Turns, then the turns between two rows, first turn first; the first pair answered:
R:
[-10   1   3  -5   2   7  -5  -3]  ->  [ -8   2   0 -11   1   4  -1  -3]
[ 20   4 -13 -10  -3 -12  16   3]  ->  [25  2 -7 10 -5 -9 13  7]
[-7 27  8 20 -7 18  0 -8]  ->  [-16  28   4   8  -7  19  -2 -12]
[14 -3 13 21  1  6  4  9]  ->  [-2 -4 14 23  2 14 -6  4]
J:
[ -2  -3 -11 -20   0  -5  -5  -4]  ->  [  3 -18  -1   8   2  -3 -14   7]
[-5  1  6  3  6 -4 13  4]  ->  [-7  3  7  5  5 -1 12  2]
[  4 -26  -5  10  -4   3  -8   8]  ->  [-19  -1 -10  -6  -6  17  -8 -13]
[-4 19  1  7  1 11  8 -5]  ->  [14  6 -3 -3  3 -7 17  5]
M:
[ 3 10  4 12 -2  6 10  3]  ->  [-2  6  5 16 -1  9  5  4]
[ 4 16 -4 -5  0 -3  9 -1]  ->  [-5 17  0  0  0  4  2 -6]
[-10   6   0  -6   2   5 -17  -5]  ->  [ -8  -4  -1  -8   3   1 -19   0]
H:
[-20   4  -7 -12   8   6  -6 -10]  ->  [-15 -12   0  10  10   5 -14   1]
[ 12 -17  -4 -14   8 -12  11   8]  ->  [ -9   2  -8 -27   5  -1   9 -10]
[-3 16 -6 -7  3  7  6 -4]  ->  [-10   9   1  12   3  12  -5  -1]
X:
[  3  27  -9  -7 -11   8   4  -1]  ->  [ -3  10   1  22 -10  15 -12   9]
[ 2 -1  3 15  1 -5  0  6]  ->  [ 6  9 -3 -2 -1 -9 11  2]
[-13 -14   7   1   1   4 -15  -3]  ->  [  7 -18   4  -9   2 -12  -2   5]

Between the rows of a pair lie two turns.
[ -3  24   7  12  -2  15   8 -10]  ->  [ -9  23   2  -1  -2  14   8 -15]
R R
[  2  10   4 -20   5   7   7  -6]  ->  [ 16 -11   8 -10   8  -3   5  10]
M J
[  0 -17  -1   0   3  -7  -3   9]  ->  [  4 -15   0   3   3  -7  -2   9]
J X
[-15   0   7  -5  -1   3  -7  -7]  ->  [ -3   2   3 -17  -1  -8   5  -5]
R R
[ 4 -8  0 -3  3 -3 -2  4]  ->  [ 7  6 -2 -5  1 -2  5 -1]
M M
[ 18  -7   2  -2   1 -14   9   9]  ->  [ -6  20   5   4  -4  10   3 -11]
M X
[ 20 -10  16  33   0   6  -6  15]  ->  [-10  32   4  -2  -5  23   2 -19]
M J
[-4 11 11 26 -6  7  2 -2]  ->  [ 7 -7 11 27 -3 -5  0 10]
R H
[-17  -3   0  -6  -6   7  -9  -7]  ->  [  0  -2  -5 -19  -7  -5   4  -4]
R R
[  1  -2  -7 -17   1  -6   5  -2]  ->  [-14   4   0  -1   0  10  -6  -9]
M H
[-10  11   7   4   6  18 -15  -4]  ->  [ -6  13  -3 -20   6   9  -5  -7]
R R
[ -5  11   4   9  -5  15  -5 -10]  ->  [ -3  16  -2  -9  -4   9   4 -12]
H J
[ 0 19 -3  6  0  9  7 -7]  ->  [14  4  1 16  2  1  6  7]
H H
[-6 -5  8  8  4 17 -5 -6]  ->  [ 10 -18   3  -5   7   0   4   4]
M H
[ -4 -11  19  35  -5  10 -10  12]  ->  [29 12 10  8 -7 -9 27 12]
H M
[ -8  -4  -8 -16   3  -2  -1  -6]  ->  [ 10 -13  -4  -2   3  -8   2   6]
J M
[ 18  -7 -12 -19   1  -8  16  -3]  ->  [-21 -12  -7  -5   1  15 -11 -14]
X M
[ -6  33 -11 -25  -4   4  20 -15]  ->  [-14 -28   6  27   4   6 -22  14]
X M
[ 9 16 11 33 -2  9  0 -2]  ->  [-21  17   3  10   0  16 -13 -16]
R R
[ -1  13  -6 -10  -2  -2   7  -6]  ->  [ -8  -9   2  11   1   2 -10   3]
X M
[ 13 -13  -5 -11  -7 -12  -1  21]  ->  [ 10 -18   0   1  -7  -8  -7  24]
X J
[  3  -1  -3 -10   1  -5   2   2]  ->  [-7  8  0 -2  0  4 -3 -3]
M H
[ 10   5  -6 -19   4 -11   3   4]  ->  [ -7  -3   5  13   4   7 -18   4]
J R
[10 12  0 -6  4 -7  9  1]  ->  [-12   2   5   7   4   7 -11  -1]
X M
[-19 -11 -13 -11  -6  -9  -5  -7]  ->  [-10  -4 -16 -17  -7 -14   5  -8]
M M
[ 21   5   2   3  -5 -16  11   3]  ->  [  5  23   6   9  -7   1   7 -10]
M H
[-19  19  -8 -21  -3   8   5 -19]  ->  [  2 -32   2  16   3  -5 -12  15]
X M
[ -2   0  -3 -13   7  -3  -8 -11]  ->  [ -6   3  -1  -9   4   2 -10 -14]
R H
[ -7  -8  -9 -28   2 -10   1   1]  ->  [-17   8  -7 -24   0   2  -1 -11]
R H
[-6 14  2  1  4 13  0  1]  ->  [-12   4  -1  -6   6  12  -6   1]
M R
[  1 -10   7   9   0  -3  -4   7]  ->  [ 3 12  1 -8 -3 -3  9 -4]
X M
[ 11  -9   2  -3  -2 -12  -8  13]  ->  [ -6  14  -1 -17  -4   0  -7  -5]
X M
[-4  8  2  8  9  8 -3  0]  ->  [-3 13  0  2  8  6  0 -2]
X J
[-21   1   1 -11   6   9   0  -9]  ->  [  9  -4  -1 -15   6  -9  17   5]
J M
[-19  -1  -1  -9   1   2  -3  -7]  ->  [-11  -9  -4 -14   3  -6  -1   0]
M M
[-15   6   4  -4   1  -2  -4 -18]  ->  [-12 -12   2  -6   4 -11  -8 -10]
M M
[ -7 -10   7  21   1  10 -17   3]  ->  [ -4   7   8  24  -3  15 -10  -3]
X J
[-1  4 -1  7  1 11 -8 -5]  ->  [  3 -10  -3   3   4   0 -10   3]
M M
[-17   5   1   0   1  13  -7 -12]  ->  [-15 -10  -5 -14   3   2  -8  -6]
M R
[ 10  -7  -4 -17   1   3   7   7]  ->  [  9 -15  -2 -12   3   4   3  10]
X J
[ -3 -19   3  23   7  -5  -9  18]  ->  [  7 -16 -11 -11   6 -20   7  16]
J J
[ 8 33 10  0 -2  8 16  6]  ->  [-10  23  17  18  -2  20  -1   5]
R M
[17 22 16 20 -3 14  5  1]  ->  [  9  26  -1 -24  -2   3  14  -8]
M J
[ -5 -13 -10 -17   4 -18  -8  16]  ->  [ 12   6  -9 -17   0 -21  10  15]
R M
[ 13 -20  -4  -1   2 -12   0  11]  ->  [-19   4  -5 -12  -2  10  -7 -13]
H H
[ 5 19  2 11  3  7 -2 -7]  ->  [22  0  0 10  5 -7  1  6]
M X
[ -7  16   2   6   2  10   1 -11]  ->  [-5  3  6 18  2 10 -5 -3]
R H
[ 2 25 11 13 -5 10  9 -9]  ->  [  5  27   5  -5  -4   2  16 -11]
X J
[ 0  5 -2 -9 -7 -1  2 -9]  ->  [ -1 -10   2   4  -5   0  -8  -1]
X M
[ -3  -8   5  17 -10   1 -18   7]  ->  [-10  11   4  13 -12  10 -14  -5]
H J
[ 17   8  -9 -24   2 -19   8   5]  ->  [  3  31  -7 -20  -1  -2   8 -10]
R H
[-11 -13  -2  12  -3  -3  -5  -1]  ->  [-16  -2  -1  11  -5   2  -2  -7]
H J
[ -7 -17  -9 -17   6 -17  -1  13]  ->  [ -6 -10   8  25   4   0  -8  16]
M J
[16 10  4 15 -5 -7  9  2]  ->  [ 4  3  7 26 -2  1 -3  2]
R M
[  5   0  -5 -12   7  -7   9   3]  ->  [ 8 -9 -1 -1  8 -7  4 10]
H J
[-13   1  14  17  -5  15 -12   1]  ->  [-17  20   8   0  -7  16  -1 -10]
H J
[ -4  10  -1  21  -1  12 -20  -3]  ->  [ 11  -2 -18 -22   3 -15  -6   2]
R J
[ 2 21  5 19 -2 16  4 -6]  ->  [ -7  25  -2  -1  -3  16   6 -14]
J H
[ 7 -6 -2  7 -2 -3  2  7]  ->  [ 9 -3 -4 -2 -1 -5  7  5]
R H
[-18   3  11  30  -5  18 -18  -5]  ->  [  1 -16  12  34  -1   3 -17  13]
H R
[  5 -27  -2  16   6  -8   1  27]  ->  [ 12 -16   1  25   5  -5   9  26]
M R
[13 -8  0 21  1 10  0 10]  ->  [17 15 -6  3 -2  8 15 -1]
H M
[ 21 -14   3  12  -2 -10   0  21]  ->  [16 -9  9 23 -4 -1 -4 18]
J X
[ -9  -8  -4 -18   4  -2  -8  -5]  ->  [  7  -6  -4 -20   3 -10   3   0]
M R
[ 3 21  1  0 -3  1 11 -4]  ->  [-2 21  1  0 -3  3  8 -7]
J X
[-16   8   4  25  -2  20   5   3]  ->  [-20   7 -14 -22   0   5  14  -3]
M J
